(in the rows, 128 means zero)
These are runs of 7 systems, one row a step. Runs of the same system follow the same rule from any start.
K385, path 1 (11 x 20):
[[109 100 137 128 128 136 139 117 142 144 112 150 147 141  98 125 108 108
  137 109]
 [135 149 141 108  94 120 115 136 126 129 121 121 137 134 130 119 128 163
   91 148]
 [120 140 130 136 134 162 123 101 116 108 121 155 115 128 156 125 124  98
  131 107]
 [132 133 120 105 114 130 147 105 160 130 134 114 152 132  99 147 141 137
  140 138]
 [128 144 144 162 139 107 117 124 137 103 120 118 129 123 157 118 102 136
  106 109]
 [119 138 136 102 152 136 145 108 120 136 117 117 109 143 128 145 160 105
  147 153]
 [151 131 103 145 128  95 135 135 143 106 159 132 130 119 124 130 147 150
  112  92]
 [ 94 113 162 144 164 128 135 140 127 135  96 141 126 147 114 127 122 107
  132 140]
 [145 149 113 101 114 125 123 157 118 121 145 128 122 122 125 132 177 155
  105 146]
 [112 109 122 157 156 154 120 138 136 104 115 163 135 117 134 121 113  96
  139  89]
 [128 132 123  83 113 136 126 150 142 140 112 106 157 135  96 136 146 147
  127 167]]
K570, path 2, 11 rows:
[[139 121 140 117 102 123 105 150  98 106 122 134 161 123 139 101 131 136
  103 123]
 [140 133 138 108 117 141 120 104  94  97 120 140 140 132 149 113 145  97
  122 108]
 [123 130 119 142 115 104 123  91 130  92 138 134 137 128 126 111 133  98
  122  89]
 [110 157 109 137 120  90  94 115 125  94 137 142 133 134 139 108 141 130
  109 121]
 [115 168 115 117 162 121 105 108 129 100 125 156 121 140 152 136 151 121
  120 114]
 [117 146 125 143 174 109 129 117 159  96 123 151 138 138 125 142 148 126
  118  98]
 [123 144 139 146 166 105 115 157 149  96 117 141 147 133 128 131 151 147
   94 123]
 [129 139 147 129 174 142 123 163 123  92 103 136 137 132 132 130 174 118
  101 127]
 [129 121 135 138 152 142 144 159 137  82 113 124 143 119 110 127 179  99
  110 107]
 [124 124 110 135 123 128 120 181 127  76 126 123 149 108 110 111 175 107
  112 117]
 [117 134  97 102 122 152 107 165 115  69 130 138 150 109 127 121 179 104
  134 119]]
K570, path 3:
[[147 125 142  75 161 143 141 153 130 138 116 156 158 143 114 159 159 162
  127 122]
 [170  86 152 141 146 157 144 160 125 128 121 154 154 115 125 126 122 131
  109  84]
 [125  94 168 128  99 134 126 144 102 112 117 142 173 126 107  99 147 121
  105 153]
 [163 131 127 129  89 166 118 112 105  96 135 116 131 104 153 103 152  98
  102 126]
 [ 91 124 105 133  98 127 106 102 122  96 118 128 136 129 116  98 123  68
  145 119]
 [126 176  81 109  93 104 106  97 150  89 150 110 139 123 137 128 140 140
  127 116]
 [102 156  96 113 157 115  85 127 125 112 116 154 124 143 156 126  99 125
  142  89]
 [123 152 142  94 156  92 139 100 150 109 123 151 162 157 124 159 147 159
  128 104]
 [158 129 147 158 181 108 119 150 127 114 125 150 134 130 155 128 116 150
   93  79]
 [108 119 183 128 156 103 131 137 104 111 100 151 151 155 116 122 173 120
   98 152]
 [172 136 139 161 145 142 144 134 128  93 137 119 109 108 140 124 187 103
   77 108]]
K664, path 4, 11 rows:
[[111 101 124 199 144 108 147 158 147 121 150 104 102 108  86 111 170  90
  119 163]
 [104 146 105 133 100 144 125 206 108  89 143 143  93 101 128 121 186 143
  105 143]
 [114 128  75 127 146 201 116 160 143 102 139 180 116  97 135 143 137 107
  163  96]
 [119 107 120 103 131 168 151 164 183 115 118 153 190 113  83 161 127 160
  156 110]
 [139 112 157  89 127 153 116 181 111 113  81 122 188 129 152 128  71 162
  135  97]
 [190  85 156  67 137 155 132  98  85 177 120 126 169 142 144 130 104 124
  151 130]
 [181  91 142 123  75  95 152  81 114 155 135  60 151 136 112  96  98 104
  119 108]
 [106 112 126 119  82  74 105 119  71 156 128  85 105 153 110  74 123  84
  127 177]
 [103 173  73 104  56 101 109  76 105 130 162 139  71 143 126 109 163 112
  115 139]
 [ 43 171  70 155 121 110  94  85 176 107 130 158  97 142 109 122 115  95
  144 125]
 [ 55 197 129 116 147 109 110 121 186 106 112 179 139 154 117 163 142 189
  113 155]]
K516, path 5, 11 rows:
[[ 98 132 167 162  76 135 134 142 137  98  99 143 133 127 135 109  88 143
   86  95]
 [ 91 133 163 139 104 147 147  60 122 102 131 160 135 130 140 135 136  99
  152 157]
 [136 162 108 151  96 121 125  88 187 101 157 114 153 106 138 140 100 166
  123 127]
 [ 90 129 119 168 186  99 107  92 155 139 137 132 128 140 121 127 112 100
  159 168]
 [166 164  95 101 144 108 116 114 140 161 170 128 114 127 139 154 149 187
  123 157]
 [135 112 108 172 194 115 129 157 141 160 123 125  80 136 122 125 111 108
  118  90]
 [144 107 137  86 132 135 168 155 101 170 147 156 111 141  99 153 185 151
  136 153]
 [133 131 122 161 119 157 137 209 136 104 110 121  99 104 134 117 128 137
   86  83]
 [108  89 150 107 131 172 171 130  97 107 122 137 133 121 110 137 177  75
  175 150]
 [147 147 114 115  68 142 123 174 147  78 133  83 170  92 133 123 119 171
  116 119]
 [ 84 107 140 142 155 125 103 119  98  94 100 104 145 131 143 100 110  52
  175 151]]
K516, path 6:
[[ 94 142 141 129 134  93 139  48 149 128 126 108 136 152 120 135 122 101
  162 163]
 [121 183 104 124 122  67 112 103 161 131 148 110 119 143 138 144 113 187
  112 131]
 [ 97 140 115 156 195  85 127 100 126 145 135 155  78 157 140 139 120 112
  149 105]
 [152 131 117 104 143 106 160 132 133 155 171 175 114 135 121 167 152 193
  131 109]
 [115 109 133 191 183 136 136 184 140 123 129 173 102 114 125 132 122 136
  113  94]
 [154 103 142 121 148 176 164 143 114 124 160 167 134 103 124 157 197 133
  144 164]
 [169 118 114 176 131 163 130 194 162  96 135  92 141  79 127 119 134 128
  101 114]
 [124  90 136 122 148 147 128 143 105 118 122  95 150 117 104 113 180  63
  159 189]
 [171 156  89  89  77 125 101 169 122 104 132  54 147 106 135 106 148 146
  103 132]
 [101 103 117 112 143 108 101 129  89 116  85  89 130 153 120  85 116  39
  152 106]
 [140 141 115  25  54 105 114 115  88 131 127 125 168 153 121 121 135 163
  124 120]]
K597, path 7, 11 rows:
[[111 160 160  95 147  97 145 158 111  75  90 107 130 155 137 137 176 137
  106 106]
 [119 113 134 131 166 106 156 122 120  56 129 144 154 127 129 136 168  96
  149  66]
 [116 118 154 106 144  80 135 133 139  74 130 125 213 133 106 136 159 149
  141 143]
 [129 155 139 117 162 109  96 151 128  48 118 150 184 118 169 132 138 158
  114  96]
 [157 135 121 114 169 120  88  97 125  58 139 139 201 117 140 117 193  91
  122 136]
 [172 156 116 139 143  77  98 101 179  69 142 116 205 120 127 118 152 152
   77 106]
 [118 167 129 170 187  89  68 123 160  61 102 124 167 135 132 101 170  97
   67 136]
 [155 176 145 124 145  96 127  90 159  65 104 114 155 150 116 123 216 101
   44 100]
 [103 152 152 191 187  75 143  97 199  45 103 129 159 142 105 131 168  92
   85  76]
 [ 89 174 193 121 176  77 151 109 163  46  69 104 173 166 110 143 206 117
   89 135]
 [115 173 177 135 194  87 171 103 155   4  92 129 166 145 160 161 175 122
  114  41]]
K830, path 8 (11 x 20):
[[146 109 141 152 134 112 158 121 131 130 147 145 120 131  98 126 177 119
   95 119]
 [116 130 107 148 130 119 134 144 153 117 142 138 120 124  87 123 183 112
  103 141]
 [100 154  89 130 132 139 103 154 149 109 135 139 114 117 116 129 169 122
  122 154]
 [107 164  93 113 142 165  96 147 139 100 120 134 121 115 149 138 138 118
  146 137]
 [125 141 119  96 149 170 105 156 125 110 105 118 144 121 158 140 101 130
  157 122]
 [151 122 154 101 139 148 123 154  97 123 101 108 152 130 163 128  95 138
  137 114]
 [159  98 174 108 125 120 147 131  83 126 110 107 147 141 144 115 119 120
  120 111]
 [148  97 152 115 100  85 150 125  96 129 128 108 143 143 109 106 147 115
  108 110]
 [108 119 128 125  89  71 134 118 114 118 136 131 132 148  88 103 163 116
  102 124]
 [ 88 153  98 119  91  90 118 103 140 103 150 156 127 139 100 119 166 126
  117 132]
 [ 84 172  92 117 119 122 106  98 170  93 137 160 143 130 120 143 138 142
  138 130]]
K830, path 9, 11 rows:
[[134 132 130  85 121 130  82  83  83 115 128 120 170 134 149 104 148  92
  146 186]
 [166 144  93  79 127  90  96  90 138 127 122  72 177 147 123 114 118 113
  124 112]
 [ 97 151 158  95 123  86 103 102 137 156  70 114 147 186 107 108 101 127
   93 135]
 [137 180 139  83  90 111 141  70 127 140 115 141 105 168 135 139 144 153
   80  94]
 [ 94 159 154 139 120 119 176  81 183  87  96 132 126 150 113 151 131 124
  110  69]
 [101 158 165 114 122 127 187 135 164 111 127 145 127 133 114 181 155 197
  129 140]
 [127 166 163 176 172 114 157 127 144  59 146 141 122 109 177 157 161 162
  115 121]
 [123 115 154 125 214 129 172 136 127  99 141 135 138 124 132 174 191 122
  178 154]
 [171 126 108 132 218  86 121 194 122 109 150 118 140 117 134 142 176 157
  119 117]
 [111 110 136 127 212 114  94 177  83 121 100 165 124 150 121 111 184  81
  116 139]
 [167 124  70  61 147 146 100 177  97 123 129 157 132 134 104 120 203 106
  105  85]]
K664, path 10 (11 x 20):
[[110 125 124 119 124 125 125 102 119 166 131 138 103 147 119 128 118 114
  146 156]
 [112 152 129 134  92 113 147 100 147 122 133 124 110 135 127 131 122 142
  116 118]
 [ 82 140 141 149 147 124 115 118 127 126 115 138 109 140 144 129 105 120
  143 150]
 [130 156 143 124 128 129 146 100 143 120 148 143 121 127 143 158 146 163
  128 142]
 [125 133 141 174 159 125 129 123 146 111 128 117 122 116 157 131  93 125
  139 120]
 [140 120 148 134 155 123 143 143 127 144 148 134 129 122 130 148 151 160
  131 175]
 [161 124 124 167 123 140 140 149 127 118 148 112 107 100 158 123 108 138
  115 100]
 [126  90 124 148 146 149 134 160 121 162 144 139 117 115 107 128 135 116
  151 169]
 [141 126 114 130  68 151 148 161 133 119 147 125 117 102 122 128 127 160
  111 111]
 [ 95 101 116 134 125 172 113 158 114 144 117 144 121 117 128 119  89 103
  168 140]
 [132 128 129  86  70 159 157 122 140 142 139 140 145 120 110 150 130 170
  142 140]]
K385, path 11, 11 rows:
[[ 98 158 118 119 141 129 125 197 134 108 121 144 108 124 133 149 144 177
  122 130]
 [120 121 125 108 167 174 139 184 124  99 111 149 135 113 146 156 129 136
  162 100]
 [165 104 134  93 140 152 143 178 131 113 117  97 180 110 124 142 132 144
  144 118]
 [172 102 149 128 139 137 117 155 100 101 103  84 166 116 149 100 116  98
  116 107]
 [152 100 122 101 112 121 119 118  91 124 117  84 148 134 106  94 163  62
  125 137]
 [122 115 101 135  86  74  97 112 113 114 138 123 144 142 101  75 137  88
   98 104]
 [ 62 137 122 109 100  97  89  99 115 138 105 167 127 170  98  99 128  98
  115 140]
 [ 94 176  93  83  92 112  88 103 130 120 135 190 131 153 128 131 138 164
  107 117]
 [ 98 158 133 104 148 158 112  89 162 119 105 200 152 147 144 161  95 155
  135  92]
 [165 171 152  82 149 158 140  98 172 129 104 128 165 142 149 178 126 186
  106 122]
 [192 155 164 145 181 156 153  91 153 100 103 103 134 124 178 151 129 121
   92  79]]
K597, path 12, 11 rows:
[[ 93 136 106  86 110 121  98 132 101 133  98 107 116 153 126 109 109  97
  152 129]
 [135 118 114  85 100 109 128 104 102 149 127 147 128 153 125 118 101 127
  136  76]
 [107  93 139 128 133 104 106 109 108 162 129 175 147 148 117 112  90 128
  142 133]
 [144 129 162 109 107 138 116 111 102 159 135 177 134 142 145 126 119 169
   99 150]
 [147 122 137 166 135 163 120  93 128 145 157 179 113 110 156 130 114 127
  124 142]
 [148 139 133 145 114 144 130  96 151 163 157 116 116 115 129 138 138 144
  120 196]
 [136 162 108 167 133 144 133 133 157 144 141 108  69 112 152 142 112 148
  113 135]
 [120 137 107 136 144 140 142 133 134 159 130  90  67 131 114 133 154  91
  142 162]
 [134 127 111 121 115 119 179 155 147 157 130  88  81 134 103 148 122 144
  134  94]
 [ 83  97 128 132 148 131 150 185 110 150 106 118  92 139 106 131 110 107
  169 125]
 [133  98 142  67  92 146 169 171  85 143 117 122 127 134 117 138 128 146
  155 112]]
K483, path 13:
[[118 140 106 112 165 132 126 189 134 111 109 111 111 131 117 138 163 125
  126 120]
 [119 121 127  92 129 123 147 191 121 109 109 120 136 135 115 142 135 151
  134  91]
 [102 107 143 128 140 130 123 186 106  98 101 149 150 128 132 118 107 135
  135  94]
 [127 106 151 102 144 130 120 136  99  89 114 154 186 128 145 127 116 124
  154 105]
 [136 106 143 146 137 111 115 110 132  82 120 126 191 120 142 107 101 105
  134  91]
 [130 119 126 123 157  94  88  97 139 107 123 117 197 136 119 107 124 104
  132 148]
 [159 158  93 119 144  89  80 101 153 100 130 100 174 133 131 111 136 125
  100 117]
 [122 164  87 115 169 101  81 122 181 123 108 131 153 153  95 124 150 121
   91 122]
 [122 184 107  84 134 110  99 144 170 114 102 131 153 152 115 146 144 181
   85 119]
 [ 89 185 135 123 162 145 104 169 168  90  77 156 130 140 139 145 134 158
   86 104]
 [ 94 171 176  86 157 150 146 150 146  74  73 140 161 145 142 167 150 158
  125 120]]
K483, path 14 (11 x 20):
[[121 151 137 154 124 136 166 155 139 113 133 139  74 124 117 141 186 137
   88 126]
 [ 97 122 144 128 117 142 174 177 125 114 141 146 108 117 106 155 179 157
  138 157]
 [121 112 135 151 114 156 163 189 105  91 149 131 109  88 151 141 137 151
  156 128]
 [123  76 137 139 159 161 163 168 109 114 139 133 135  98 135 141 122 110
  196 132]
 [167  70 137 132 126 127 152 149 101 127 148  88 160  99 143 120  88 126
  179 115]
 [162  67 115 150 152 120 100 139  96 153 137 107 150 119 127  90  91  82
  152 130]
 [190  91  92  88 116 111 100 103 103 173 145 110 163 135 112  98 120 101
  127 118]
 [155 116  74 129  92 120  76 111 145 174 131 137 135 140  93  84 101 107
   81  99]
 [115 149  82  75  84 143  76  95 141 178 122 173 141 156  98 115 120 135
  105 145]
 [111 185 102 112  66 168  99  84 161 138 114 161 106 136 142 128  91 151
   93  98]
 [ 59 176 150 122 114 172 128  73 163 143  87 163  95 157 135 152  99 126
  133 152]]

Which system made each of these runs?
path 15:
[[114 141 108 105 167 116  78 110 137 118 107 142 170 141 146 124  85 119
  153 112]
 [148 154 130 103 155 106 106  81 155 119 101 116 173 156 149 135  90 135
  118  87]]
 -> K483
path 16:
[[141 118 125 159 168 127 148  99 177 179 133 127 112 139 100 145 115 123
  128 127]
 [126 123 139 151 127 118 123 157 160 180 119 118 117 140  97 122 112 158
   89 169]]
 -> K570
path 17, 2 rows:
[[132 116 134 104 104 114 122 156  54 146 133 144  93 140 155 107 120 137
  122 112]
 [127  93 130 129 114 136 152 109  95 135 138 186 113 136 122 117 138  96
  134  75]]
 -> K483
path 18:
[[120 145 108 120 137 113 108  90 141 103 133 127 144 133 131 127 137 107
  143 130]
 [135 153 121 112 144  97 110 100 144 124 125 125 144 147 131 133 129 144
  119 120]]
 -> K597
path 19:
[[116 124 139 140 136 123 166 116 140 119 134 188 111 142  95 142 180 121
  101  92]
 [119 136 112 145 134 141 144 152 171  97 148 168 138 109  93 146 181 145
  108 116]]
 -> K830
path 20:
[[110 114 128 166  51  92 133 118 104  99 173 105 129  97 146  99  94 139
  152 143]
 [ 93 107 124 141  95  84 130  72 109 129 177 127 138 122 131 119  98 122
  195 176]]
 -> K830
path 21, 2 rows:
[[139 135 172 122 180 168 146  91 138 165  88 169 107 162 144 157 119 120
  111 104]
 [185 151 138 116 110 150 175 117 165 141 134 122 118 126 113 158 174 166
   72 110]]
 -> K385
path 22, 2 rows:
[[187 116 111 115 169 128 140 119 149 174 157 113 134 126 110 152 149 139
  133 148]
 [141 120 129 150 161 115 115 190 137 157 112 101 106 136 108 113 137 135
   86 137]]
 -> K516
path 23, 2 rows:
[[141 138 130 125 133 125 119  79  97 172 153 175  87 147 154 130 126 132
  119 129]
 [110 127 144 163 134 118 145  66 153 166 143 172 109 148 113 138 121 126
  123 140]]
 -> K570
path 24, 2 rows:
[[129 161 117  75 122 137 132 131  65 138 143 152  64 141 173 146 156 150
  143 127]
 [150  95  82 129 149 123 149 105 126 163 195 170 112 114 114 149 138 128
  185 112]]
 -> K597
path 25:
[[120 125  91 158 114 146  83 121 119 154 150 108 104 108 136  97 108  92
  143 187]
 [152 130  67 101  91 143 112 113 130 189 152  97  99 122 111 119 115 117
  145 155]]
 -> K516
path 26 (2 x 20):
[[ 97 111 122 115 110 114 128 154 108 136 126 147 128 136 121 122  96 137
  153 112]
 [126 118 132 118 124 126 119 115  99 127 134 160 134 130 157 124  94 135
  151  99]]
 -> K483
path 27, 2 rows:
[[124 129 122 121 119 118 124 127 135 147 104 132 116 154 113 116 111 122
   97  88]
 [104 135 140  99 107 117 115 120 115 139 109 157 135 155 120 121 123 140
  112 133]]
 -> K483
path 28 (2 x 20):
[[116 123 132 133 160 137 159 149 156 154 134 138 109 136 103 160 151 147
  141 154]
 [141 130 128 161 145 138 134 184 136 122 136 132 111 108 142 136 127 163
  108 120]]
 -> K385
